In the rows, 128 means zero.
A state moves one step at a time under one of 8 hidden systems, and each row is a state written as 22 numbers. Each run below is a few steps of one system.
K_847, run 1:
[[129 142 119 189 118  81 112 118 167 120 133 141  81 158 101 137  84 136
  146  73  83 108]
 [127 156 146 149 113 114 108 125 142  55 162  81  97 164 166 153 137  76
  129 114 108  96]
 [142 192 139 133 150 171  97 115 119 137 170  90 129 143  89 122 127 111
  162  81  76 107]
 [168 152 148 171 186 149 143 173 135 136 163  94 150 191 170 131 140 123
  132 124 119 146]
 [186 167 133 119 109 143 133 124 156 136 132 120 157 151 115 168 154 141
  192 148 101 183]
 [199 153  72 152 155 130 143 114 153 114  80 144 135 147 148 122  97 110
  137  92 132 175]
 [128 151 127 138  99 111 125 162 133  94  80 160 115 120 174 118 150  81
  208 115 108 157]
 [134 136 126 182 117  84 120 129 147 141 105 155  76 158  98 115  80 124
  176  76  97 118]]
K_29, run 2, 8 rows:
[[146 104 170 204 112  87 147 184 127 126 139 169 104 126 143  97 153 104
  164 133 110 150]
 [108  79 103 132  97  80 133 103 146 150  98 180 107  92  82 128  93 169
   98 129 139 125]
 [ 82 127 127 145 120 110 100 117 129  65 158 112  91 108 144 120 134  87
   88  96 105  69]
 [ 76 143 161  83 116 151  99 126 119 168 167 114 152 104  83 152 158 169
  145 137  98  94]
 [127 136 133 132 184 142 129 134 138 138 159  71 139 201 155 156 107 153
   79 129 150 106]
 [139 124 159  81  93 146 142 134 110 110 111  98 142 149 169 158 159 109
  165 195 174 160]
 [166 126  88 108 173 175 148 114  86 153  87 137 149 108 131  78 103 113
  102 119 171 155]
 [133 127 154 185 138 114 143 195 113 127 118 165 117 129 166  82 150  89
  180 113 110 149]]
K_29, run 3 (8 x 22):
[[110  86 149 174 116  76 143 142 127 161 101 148  77 162 109 111  71 149
  138 124 154 108]
 [102  93 157 133  73  97 128  98 103  98 132 121  63 113 103 113 102  95
  114 137 152  85]
 [ 97 111 161 114 125 152 121 111  81 146 186 110 118  85  74  91 139 118
   89 130 123  77]
 [ 91 102 180 146 160 130 133 172 114 158 193 103 141 153 142 128 154 160
   85 156 133  98]
 [ 85  87 147  88 127 118 145 149 121 138 115 114 143 153 173 157 136 160
   97 190 189 123]
 [ 95 122 116  77 152 163 127 134  81 114  82 110 130 126 180  98 119  93
  111 137 187 110]
 [103 144 154 120 157 165 127 174  65 170 102 134 128 130 142  73 131 103
  182 113 135 119]
 [120 107 154 172 145 107 144 164 107 189  99 145  98 176 116  98  78 148
  163 116 152 127]]
K_263, run 4 (8 x 22):
[[165 123  94 160 147 133 136 124 139 148 133 185 155  62  92  94 147 136
  113 104  92 159]
 [100  98 102 142 130  76 134 165 179 135 106 185 151 108 162 158 146 178
  116 140 116 146]
 [ 61 157  86  68 128 125  90 124 149 110  79 127 137 132 163 168 117 142
  142 106 121  98]
 [102 151 130 133 186 145 117 149 109 114 129  81 118 191 180 119  98 103
  111  99 147  88]
 [133 153 198 150 129 151 125 150  95 161 173  84 112 175 100 121 129 120
  185 129 111 113]
 [204 124 142 154  93 119 145  81 142 132 151 109 105 155  68 143  98 132
  138 140 134 160]
 [183 115 120 140  80 118 145 112 141  71 135 151 132  81 137 129 170  88
  125 154 121 175]
 [132 128  72 138 151 135 122 129 135 128 109 190 155  51 124  91 147 124
  106  86  94 141]]
K_348, run 5:
[[162  83 131 174 130 117 165 164 118 149 124 185 144  89 133  83 154 127
  122 153 139 176]
 [100  89 116 119  91  73 135 141 161 152  81 189 126 107 123 153 125 179
  148 153 132 148]
 [ 78 128  99  80  99 101 107 121 147  87  67 121 110 141 179 166 106 122
  134 131 157 105]
 [101 186 100 108 160 155  94 139 119  97 108 109 131 134 170 118 128  86
  158  70 100 100]
 [156 169 135 184 177 139 118 147 140 150 171 106 129 179 115 126 110 132
  139  75  81 119]
 [163 126 184 149 108 129 135 119 144 137 206  90 132 154  90 165 151 148
  127 164 110 134]
 [189 105 125 106  97 149 155  85 126 102 148 121 146  89 111 133 155 114
   89 178 157 167]
 [149  92 111 135 133 129 162 162 107 133  83 184 148  83 164  83 148 111
  121 152 162 175]]
K_817, run 6:
[[193 145 130 155 101 123 130  67 149  91 164  86  98 159  88 150  99 105
  115 117 120 133]
 [174 154 140 168 103 133 121 113 127  73 168 120 108 109 115 112 154  66
  146 105  79 135]
 [167 135 101 189 136 103 132 151 170 101 140 181 139  97 143 122 159 115
  130  99  74 163]
 [130 156  79 119 145 120 116 144 184  86 119 138 170 128 190 173 161 137
  115 121  99 150]
 [134 181  65  79 167 169 104  98 151 126 112 114 174 121 126 153 124 143
  117  94 104 130]
 [157 182 122 129 188 176 120 128 120 161 140  84 151 182 121 127 108 138
  148  97 110 133]
 [184 163 156 140 111 138 132 117 146 157 149 104 135 176  85 160 123 148
  191 134 103 161]
 [214 134 126 160  92 116 146  80 158  93 137 107 105 159 100 152 105 109
  129 137 132 166]]
K_283, run 7:
[[153 134  88  82 130 163 132 109 122 161  89 169 174  67 101 118 141 145
  141 134 126 172]
 [110 103 113 162 168  98 145 177 131 132  83 145 118 175 198 114  98 134
  114 123 169 127]
 [ 78 150 143  74  89 140 105 138 101 137  92 144 127  94 125 120 150 113
  205 129 111 115]
 [108 108 105 152 133  95 126  97 135 136 106 132  76 151  98 113  51 141
   91  89 145  85]
 [111 134 186 116  97 149 120 134  85  84 174  83 105 121 143 118 165  72
  142 153 130 101]
 [155 117 114 140 146 146 130  86 121 171 169 139 139  93  42 107 114 158
   80 109 108 125]
 [122  96 162 147 143 118 150 170 132 108 172 111 146 154 189 145 170 133
   81 179 152 132]
 [133 141  86  73 130 164 124 110 132 149 106 163 184  60 112 133 160 154
  131 136 113 161]]
K_240, run 8, 8 rows:
[[183  78 130 175 145 119 169 121 126 127 156 132 126 130 127 107 118 128
   53 155 167 150]
 [ 83 104 160 103  83 124 118 136 122 127 168 145 143  63 107 138 190 141
  127 165 105 112]
 [120 108  60  92 140 117 129  95 157 145  78 159 146 107 121 142  90 175
   82 124 158 138]
 [ 58 129 136 101 155 136 112 182 105 111 111 122 138 129 207 120 159 107
  132 133 141  99]
 [122 154 129 102 154 163 117 112  95 197 100 118 125 149  75 102  77 150
  164  97 134 115]
 [138 108 176 176 138 101 151 172 134 137 140 103 111 209 168 144 116 140
  131 157 158 133]
 [136 125 171 102  51 132 124  87 100 118 128 111  93 112  73 129 124 101
  177 153 136 122]
 [179  71 108 170 133 112 167 113 128 119 126 152 121 113 129  99 111 122
   59 146 171 158]]
K_570, run 9, 8 rows:
[[165 106 107 181 127 101 149 143 130  76 103 158 103 123 176  92 124  74
  115 116 142 154]
 [100 123 129 183 105  76 112 152 150 117 132 180  93  98 111 109 133 123
  155  82  69 111]
 [104 119  86 142 137  86 112  97 173 103 128 128 104 140 127 157  87 154
   64  92 117  89]
 [ 82 163 134  92 106 134  86 110 146  76 158  82 130 127 146 181 158 117
  126 123  95  86]
 [156 180 103 118 187 187 110 108 127 132 169  85 165 140 118 132 134 128
  106  92  94 121]
 [161 145 154 146 156 139 143 171 149 132 161  99 168 180 175 162 168 146
  140 162 123 166]
 [193 149 104 121 113 134 140 121 159 146  96 158 159 119 111 151 140 143
  181 136 109 197]
 [168 120  90 146 130 112 152 136 136  85  64 155 122 132 191 112 116  84
  134 125 160 170]]
K_348, run 10 (8 x 22):
[[139  99  97 105 121 128 136 100 145  73 133 119 149 103 169 149 147 117
   46 162 165 136]
 [112 132 101 105 174 159 131 176 115 140 100 161 181  90 181 103 169 127
  127 128 129 151]
 [121 140 103 122 161 119 128 149 150 194  81 147 145 169 123 148  90 192
  163 111 128 143]
 [108 147 169  89  96 130 116 122 124 128 117  75 108 194 133 172 113 133
  185 156 152 113]
 [171 171 119 107 114 175 117  77  97  92 125  92 112 117 104 105 115  63
  152 102 125 130]
 [175 116 149 211 148 125 150 154 103 127 153 147 101 127 118  64 126  82
  132 103 113 138]
 [122  94 156 170  85  79 130 134 156 143 164 172 118  94  76 140 149 165
  133 145  87 134]
 [115  89  99 110  92  90 132  95 164  76 119 133 121 108 152 168 131 140
   63 160 155 125]]
K_263, run 11 (8 x 22):
[[108 100 100 165 160 109 129 130 128  83 135 136 104 115 166  96 112 100
   50  98 139  94]
 [ 58 132 175 125 134 131 102 165 114 152 183 126 137 109 114 125 169 148
  141 124  83  82]
 [135 129 114 114 140 127 124  85 158 154 153  90 137 170  86 176  87 188
   82 134 136 114]
 [151 139 155  94 111 153 134 130 127  85 150  80 156 147 175 165 177 107
  128 186 151 150]
 [179 160 100 108 166 194 133 108  94 161 110 129 161 104  99  86 120 110
  142 102 127 158]
 [153  89 146 178 136  98 165 181 132 163 100 170 131 146 159 112 128 145
  145 159 155 180]
 [ 97 132 116  86  69 102 112 111 133 133  61 166 106  99 107 141 114 131
  193 124 122 126]
 [113 107  92 151 141 102 130 116 130  78 101 128  88 136 168 106  87  90
   73  97 158  97]]
K_817, run 12:
[[ 62 132 114 117 117 111 105 132 103 102  81 141  85 114 146  97  99  90
  146  87 129  80]
 [ 51 115 136 161 150  92 105 160 132 158 134 152 104 131 120 114 109 159
  124  87 100  74]
 [ 69 101 161 129 128 101 119 137 151 144 181 110 129 143 122 170 144 183
   84 153 118  83]
 [118  99 144  95 124 153 130  96 107 133 184 101 150  90  88 134 151 150
   61 168 144 107]
 [154 103 157 125 149 173 152 147  67 147 155 124 154  97 127  77 159 101
  104 164 161 146]
 [142  98 147 121 118 131 162 166 101 158  86 169 152 108 150 104 155 130
  168 173 162 183]
 [120 101  99  95 111 105 146 128 129 129  41 152 121 143 169 135  97 137
  141 154 191 155]
 [ 75 136 110  83 116 127 108 110 103 118  62 116  90 141 143 121  80 105
  151 105 160  88]]
K_847, run 13, 8 rows:
[[150  88 116 153 123 103 161 164 123 125  84 189 136  92 166  91 149 111
  135 148 152 178]
 [108 100 112 144  74  68 126 124 159 126  92 195 101  84 100 132 119 148
  153 123 104 136]
 [ 86 104 106 148 111  76 114 107 150  76 119 134  79 123 139 131  97 113
   83  98 129  81]
 [ 60 146 155 106 114 141  92 118 107 100 168  92 105 115 119 125 142 102
  129 108 100  60]
 [108 142 159 139 178 158 118 137 106 166 190  79 132 166 104 122 115 152
   96 112 120  83]
 [156 131 168 108 141 164 140 133 124 141 180  77 170 160 133 163 167 150
  115 183 146 151]
 [192 141  94  96 152 174 143 100 127 157 116 131 181 110 102 134 134 153
  119 141 137 184]
 [145 116  87 117 148 134 150 156 130 127  63 177 163 103 187 109 144 124
  133 144 156 181]]
K_570, run 14 (8 x 22):
[[136  89 142 116 129 138 151 150 128 124 155 138 174  98 158 141 186 145
   81 191 153 159]
 [109 124 103  89 137 149 125 149 118 166  88 186 174  63 127 109 160 153
  149 136 118 157]
 [ 91 110 101 111 165 124 138 165 115 151  53 155 130 147 183 108  99 140
  130 122 176 127]
 [ 82 140 155 107  97 115 109 140 105 161  84 126  91 159 115 126  93 131
  208 122 137 103]
 [148 125 136 125 119 139 133  76 104 134 119  88  81 168  82 114  58 113
  118 116 169 101]
 [139 107 197 148  88 131 138 120  94 103 190  88  95 129 102 116 148  93
  124 162 137 111]
 [164  99 136 150 130 143 140 103 119 151 190 143 144  71  65  99 151 144
   74 137 109 136]
 [105  76 126 121 136 113 145 154 141 121 145 153 162  87 165 138 175 157
   61 175 148 139]]
K_240, run 15:
[[145 141 130  60  91 176 127  82  88 130  97 119 133  89  94 113 130  99
  160 149 152 144]
 [163  87 120 170 170 128 166 170 123 157 115 163 150 128 161  91 128 139
   95 147 165 169]
 [ 65 125 165 116  84 104 111 162 123 151 124 165 120  97 113 135 161 148
  194 139  93 113]
 [126 113  75 134 132  92 134  93 153 125  67 147  96 154 125 134  52 146
  104  99 160 125]
 [ 83 129 164 141 135 131 115 160  91  85 154 101  98 133 176  96 147  71
  122 122 133  78]
 [145 131 134 129 142 155 124  86 107 180 160 112 121 127  34 107  91 158
  110 107 121 109]
 [123  95 158 143 124  98 145 148 156 112 170 102 138 169 166 176 151 160
   85 181 146 129]
 [119 137 124  45  76 157 117  78 109 114 106 117 135  83  97 142 141 115
  150 156 141 127]]
K_283, run 16:
[[ 72 122 167 106  90  98 122 157 119 111  96 112  95 168 175 151 126 116
  176 155 159 110]
 [135 134 102  99  86 135 114  61 110 124  97 137  95  90  61 108  88 109
  142 104 127 111]
 [140 104 165 191 143 118 144 141  97 105 168  99  83 162 139  88 111  87
   94 119 147  99]
 [125 126 169 123 108 151 121 131 106 153 190 139 151  70  74 115 183 135
  139 147  91 125]
 [128  85  99 153 153  96 141 123 169 128 151 144 142 122 137 148 122 175
   36 135 139 126]
 [115 151 117  77 137 167 118 148 121  87 123 118 177 102 196 144 189 101
  128 153 130 139]
 [132 155  76 112 188 154 122 123 130 180  88 140 155 147 116 119  82 166
  129  84 129 133]
 [ 93 129 174 111 117 116 131 167 115 136 105  99 115 197 176 155 119 133
  179 160 164 121]]

Name the system that made each run.
run 17:
[[159  96 157 168  99 115 145 109 110 164 153 161  99  92  48  91 114 133
  131 131 114 137]
 [123  81 139 190 122  85 137 129 140 109 184 141 102 111 111 114 132 135
   57 128 117 104]]
	K_29
run 18 (2 x 22):
[[176 175  85 115 122 163 113  78 125 105 113 130 126  93  92 107 119  87
  147  81  95 144]
 [121 135 132 185 178 125 134 197 114 121 121 152 128 138 191  85 142  92
  146  94 112 129]]
	K_847
run 19 (2 x 22):
[[138 120  93 196 157  82 135 164 175  95 119 169 124 135 180 126 133 123
  108  96 105 143]
 [ 76 170 122 121 119 111  85 153 158 124 128 146 131 118 133 152 150 139
  186  89  59 103]]
	K_263
run 20, 2 rows:
[[107 160 166  92  98 163 107 135 105 129 162 117 148  87 109 128 186 111
  183 140  88 122]
 [182  92 102 178 167 116 163 133 140 164 124 166 142 122 108 101 105 161
   83 125 146 168]]
	K_817
run 21, 2 rows:
[[144 139  85 156 113  88 112  91 193 114 131 148 114 130  92 165  96 160
  111  91  85 127]
 [116 149 114 138 122 112 109 148 174  55 151 117 138 132 193 166 172 106
  113 126  97 123]]
	K_263
run 22:
[[ 93  97 128 137 153 113 134 130  95 152  92 123  89 163 131  95  62 131
  107 111 179  91]
 [ 81 101 196 140 120 124 129 144  82 145 163  94  89 154 117 107 115 120
  120 149 153  74]]
	K_240
run 23:
[[205 120 153 156 119 138 160 113 113 171 129 130 123 147  75 108 102 135
  158 148 145 176]
 [177 122 154 151  77  99 154 128 134  83 107 118  92 160 156 139 127  82
  166 161 156 165]]
	K_817
run 24 (2 x 22):
[[164 146 105 137 158 155 136 153 130  81 137 129 163 109 195 117 175  78
  116 125 120 161]
 [163 140 112 165 163 125 141 167 162 172 122 169 171 133 132 132 144 167
  157 118  93 180]]
	K_348
run 25, 2 rows:
[[144 116 126 209 137  85 128 119 150 111 162 129  80 151 106 112  92 121
   97  81 105 102]
 [111 137 146 142 102 119 102  98 142  82 201  92 105 118 102 151 143 115
   91 118  90  81]]
	K_240
run 26:
[[112 118 159 168 113 104 120 107 109 121 156  99  64 157  89 111  81 112
  118 103 130  72]
 [135 100 157 147 114 125 134  91 118 108 193  84  99 138  94 133 116 124
   61 146 144  90]]
	K_240
run 27, 2 rows:
[[ 91 100 161 111 106 106 124 125 147 174 158 128 140 131  85 170 135 204
  116 170 121 112]
 [142 101  96  84 102 125 138  84 144  71 111 115 135 110 157 158 130 118
   70 169 175 140]]
	K_283
run 28, 2 rows:
[[132 153 119 106 154 171 119 113  94 196 110 136 139 113  63  91  97 148
  161  93 116 125]
 [126 108 154 179 149  89 144 181 159 136 139 121 125 200 178 155 122 158
  124 150 142 138]]
	K_240
run 29 (2 x 22):
[[138 143 122 127 130 169 116  97  81 107 139 126 110  76  94  66 131  65
  123  90 113 104]
 [122 127 173 181 145 126 127 173 125 181 186 145 139 122  89 110 152 159
  147 118  77 123]]
	K_29
run 30 (2 x 22):
[[162 165 142 172 133 135 118 109 127 103 154  82  84 179 110 116  93  85
  144  84 108 107]
 [176 120 176 137  79 129 143 103 127 154 166 120 126 123  59 143 144 147
  160 170 118 155]]
	K_29
run 31:
[[ 71 115 167 126 152 119 135 190 109 188 112 134 136 169 153 125 123 168
  167 146 144 117]
 [112 157 121  67  98 144 105  69 130 148 109 101 116 140  67 164  87 153
  156 120 126 106]]
	K_348
run 32, 2 rows:
[[110 100 167 162 104  86 135 125 126 155 121 115  67 182  99 131  72 145
  143 132 155 100]
 [129 118 162 116  56 116 118  81 116  77 153  95  82 120 103 143 128  87
  129 152 135 107]]
	K_263
run 33:
[[ 68 109 130 140  92  81 113 129 121 125  95 161  70 112 112 106  96 120
  154  96 122  85]
 [ 56  97 139 165 135  79 114 151 141 120 150 136  91 135 139 129 117 146
   85 109 115  65]]
	K_817
run 34, 2 rows:
[[ 93 110  95 132 178 126 134 153 106 172  70 165 125 129 142  85  83 144
  115  97 159 116]
 [ 48 135 161 107 121 115 100 149 115 172 123 117 109 156 110 141 111 162
  174 120 119  76]]
	K_348
run 35 (2 x 22):
[[161 109 124 166  86  94 131 105 171  90 171 156 126  81  98 146 161 133
  100 131  84 146]
 [152 128  95 139 150 140 133 133 148  62 153 128 158  93 182 125 172  93
   69 126 116 140]]
	K_817
run 36:
[[162 139 107  75 134 182 144 110  90 106  84 107 148 120 162 106 131  82
  129 149 181 158]
 [143 138 133 156 152 139 141 167  93 172  87 167 124 125 125  69 115 112
  191 100 125 154]]
	K_348
run 37 (2 x 22):
[[140 129 120 139  66  85 123 120 180 121 120 174 127  98  98 163 148 150
  173 133  86 160]
 [127 134  67 153 141  94 117 105 165  77 105 139  98 134 154 133  86 109
   84  75 122 111]]
	K_847
run 38 (2 x 22):
[[100 131  89 130 133 114 116 141 113 133  56 183 109  95 137  84 102 107
  164  78 123 121]
 [ 72 136 137 167 133  81 108 155 148 132 122 131  85 173 138 138  94 140
  152  83 100  82]]
	K_348
run 39 (2 x 22):
[[137 124 172 162  67 103 122 111 124  78 170 119  81 112 100 123 147  81
  147 129  98 111]
 [173 103  93 153 125 120 136  72 145 107 159 142 122  88  81 115 113 127
   53 113 123 129]]
	K_240
